One turn moves every row onto another: examples first, then more rows asked:
z_516: [ 0.24,  0.20, -0.19,  0.02, -0.06,  0.00,  0.18,  0.07,  0.11,  0.09,
 -0.17,  0.25, -0.07,  0.09, -0.06,  0.05,  0.14, -0.10,  0.10, -0.01,
  0.19,  0.10, -0.11, -0.09, -0.06,  0.39, -0.11,  0.13, -0.12]
z_34: [ 0.17,  0.20,  0.11,  0.12,  0.01, -0.02,  0.16,  0.05,  0.01,  0.00,
  0.17,  0.01,  0.11,  0.10,  0.11,  0.02,  0.04, -0.09, -0.20, -0.04,
 -0.08, -0.02,  0.13,  0.12,  0.25,  0.06, -0.05,  0.05, -0.20]
z_261: [ 0.11,  0.06, -0.18, -0.13,  0.05,  0.07,  0.09,  0.18,  0.37,  0.00,
 -0.05,  0.25,  0.18,  0.21,  0.01,  0.32,  0.12, -0.11,  0.11, -0.07,
 -0.16, -0.18,  0.08, -0.29, -0.08, -0.01,  0.14, -0.21,  0.02]
z_380: [ 0.01,  0.02, -0.05,  0.12, -0.32, -0.12,  0.14,  0.12,  0.17,  0.00,
 -0.10,  0.08,  0.04,  0.22,  0.00,  0.06,  0.10,  0.31,  0.06,  0.04,
 -0.02, -0.06,  0.02,  0.01, -0.02,  0.08,  0.00, -0.02,  0.08]
z_966: [ 0.17, -0.01, -0.10, -0.13,  0.06,  0.08,  0.02,  0.22,  0.31,  0.07,
 -0.12,  0.14,  0.23,  0.32, -0.11,  0.16,  0.11, -0.21, -0.02, -0.09,
 -0.13, -0.27,  0.09, -0.30,  0.07, -0.07,  0.04, -0.17,  0.08]
z_459: [ 0.04,  0.00,  0.13,  0.06, -0.36,  0.01,  0.10,  0.08,  0.15,  0.05,
 -0.04, -0.08,  0.07,  0.35, -0.03,  0.03,  0.12,  0.10,  0.03, -0.04,
 -0.06, -0.01, -0.04,  0.00,  0.03,  0.11,  0.00, -0.06, -0.03]
z_618: [ 0.53,  0.00, -0.26,  0.12,  0.11, -0.04,  0.02,  0.13,  0.23, -0.03,
 -0.08,  0.16,  0.06,  0.03,  0.27,  0.00,  0.05, -0.08,  0.07, -0.10,
 -0.05,  0.13,  0.26,  0.05,  0.03,  0.09,  0.05,  0.07, -0.17]
z_886: [ 0.25,  0.15, -0.27, -0.09,  0.10,  0.03,  0.03,  0.25,  0.20,  0.04,
 -0.12,  0.34,  0.11,  0.28,  0.10,  0.28,  0.20, -0.21,  0.28, -0.08,
 -0.01, -0.15, -0.01, -0.13, -0.14,  0.09,  0.06, -0.04,  0.07]
z_840: [ 0.29, -0.15, -0.26,  0.12, -0.07, -0.06,  0.01,  0.16,  0.14, -0.11,
 -0.12, -0.13, -0.04,  0.05, -0.22,  0.00,  0.03, -0.20, -0.17, -0.03,
 -0.07, -0.24, -0.03, -0.03,  0.15,  0.10,  0.05,  0.03, -0.18]
z_598: [ 0.19,  0.02, -0.15, -0.02,  0.09, -0.13,  0.17,  0.18,  0.15, -0.02,
  0.17, -0.22,  0.15,  0.11,  0.19, -0.02,  0.03, -0.17, -0.11, -0.07,
 -0.09, -0.25,  0.21,  0.05,  0.03,  0.00, -0.14, -0.19, -0.07]
z_226: [ 0.05,  0.16,  0.20, -0.03,  0.11,  0.03,  0.09,  0.22,  0.04,  0.04,
  0.08,  0.22,  0.01,  0.22, -0.13,  0.13,  0.08, -0.03,  0.03,  0.03,
  0.13,  0.07,  0.00,  0.03,  0.13, -0.12, -0.15,  0.02, -0.16]
z_139: [ 0.17,  0.13, -0.05,  0.05,  0.19,  0.05, -0.05,  0.03,  0.03, -0.06,
  0.03, -0.11, -0.05,  0.08,  0.01,  0.28, -0.10,  0.02,  0.06,  0.12,
 -0.06, -0.05,  0.15,  0.04, -0.13,  0.38, -0.18, -0.05, -0.10]
z_963: [ 0.43, -0.13,  0.01,  0.04, -0.02, -0.04, -0.06,  0.12,  0.16, -0.03,
  0.08,  0.04,  0.04,  0.03,  0.20, -0.04,  0.20, -0.12,  0.08, -0.10,
 -0.05,  0.07,  0.06, -0.05,  0.15, -0.19, -0.10,  0.00,  0.08]
z_309: [ 0.29, -0.05, -0.25,  0.06,  0.13, -0.30,  0.12,  0.11,  0.21,  0.09,
  0.18,  0.17, -0.01,  0.04, -0.06,  0.12,  0.06, -0.19,  0.16, -0.04,
 -0.05,  0.02,  0.04, -0.07,  0.07,  0.26, -0.37,  0.13,  0.06]
z_287: [ 0.48, -0.16, -0.16,  0.13,  0.10, -0.09,  0.09,  0.04,  0.22, -0.09,
 -0.02,  0.23,  0.08,  0.02,  0.21,  0.08,  0.12, -0.08,  0.13, -0.05,
 -0.06,  0.10,  0.08, -0.01,  0.21, -0.12, -0.03, -0.02,  0.05]
z_683: [ 0.17,  0.05, -0.02, -0.12,  0.06,  0.25,  0.02, -0.06,  0.17,  0.15,
 -0.12,  0.04, -0.18,  0.10, -0.13,  0.08,  0.10, -0.26,  0.07, -0.11,
  0.17,  0.09,  0.05, -0.12,  0.05,  0.18, -0.04, -0.06, -0.07]
z_221: [ 0.14,  0.12, -0.08, -0.03,  0.04,  0.03,  0.07, -0.08,  0.30,  0.10,
 -0.17,  0.10, -0.26,  0.04,  0.02,  0.16,  0.06, -0.21,  0.15, -0.06,
  0.14,  0.16, -0.01, -0.14,  0.02,  0.32, -0.08,  0.05, -0.03]
z_710: [ 0.13,  0.03, -0.13, -0.01, -0.14, -0.17,  0.08,  0.09,  0.08, -0.04,
  0.28,  0.21,  0.07,  0.18,  0.08,  0.36,  0.11, -0.05,  0.16, -0.04,
 -0.23, -0.20,  0.03,  0.11, -0.12,  0.18, -0.09, -0.15,  0.03]
z_101: [ 0.09, -0.01, -0.33,  0.15,  0.05, -0.09,  0.13,  0.25,  0.18,  0.01,
  0.10,  0.19,  0.04,  0.13, -0.39,  0.11,  0.01,  0.21,  0.00,  0.01,
 -0.08, -0.09,  0.19, -0.01, -0.01,  0.10, -0.16, -0.04, -0.16]
z_956: [ 0.26, -0.10, -0.34,  0.13,  0.07, -0.01,  0.12,  0.14,  0.18, -0.15,
 -0.19, -0.15,  0.05,  0.00, -0.16,  0.11, -0.09, -0.05, -0.07,  0.09,
 -0.08, -0.18, -0.01, -0.12,  0.04,  0.23,  0.09,  0.08, -0.17]
z_255: [ 0.08, -0.05, -0.34,  0.00,  0.10, -0.04,  0.07,  0.24,  0.19,  0.14,
  0.04, -0.07,  0.01,  0.15, -0.09,  0.12, -0.01, -0.45,  0.10, -0.19,
 -0.10, -0.14,  0.08,  0.12, -0.05, -0.04, -0.11, -0.14, -0.06]
z_422: [ 0.27,  0.08, -0.07,  0.15,  0.28,  0.01,  0.04,  0.07,  0.30, -0.03,
  0.05,  0.30,  0.15,  0.31, -0.03,  0.28, -0.01, -0.06,  0.07, -0.04,
 -0.18,  0.13,  0.28, -0.04,  0.13,  0.13, -0.13, -0.20, -0.15]
z_579: [ 0.25,  0.10, -0.10,  0.04, -0.18, -0.09,  0.22,  0.23,  0.21,  0.04,
 -0.06,  0.26,  0.16,  0.28,  0.13, -0.05,  0.11,  0.33,  0.08, -0.01,
 -0.03, -0.03,  0.06, -0.04, -0.06,  0.06, -0.03,  0.01, -0.15]
z_11: [-0.04,  0.06, -0.05,  0.01,  0.02, -0.07,  0.08,  0.32,  0.16,  0.11,
 -0.09,  0.08,  0.14,  0.27, -0.33,  0.19,  0.05, -0.35,  0.03,  0.01,
  0.06,  0.10, -0.02, -0.01, -0.05,  0.05, -0.20, -0.08, -0.02]
z_665: [ 0.29,  0.01, -0.37,  0.08,  0.00, -0.10,  0.03,  0.30,  0.19, -0.16,
 -0.23, -0.09,  0.11,  0.23,  0.00,  0.16,  0.02, -0.07,  0.01,  0.06,
 -0.01, -0.22,  0.11,  0.00, -0.17,  0.30,  0.15, -0.03, -0.15]

z_261 goes to z_956
z_459 goes to z_683
And these:
z_101 goes to z_309
z_579 goes to z_516
z_11 goes to z_255

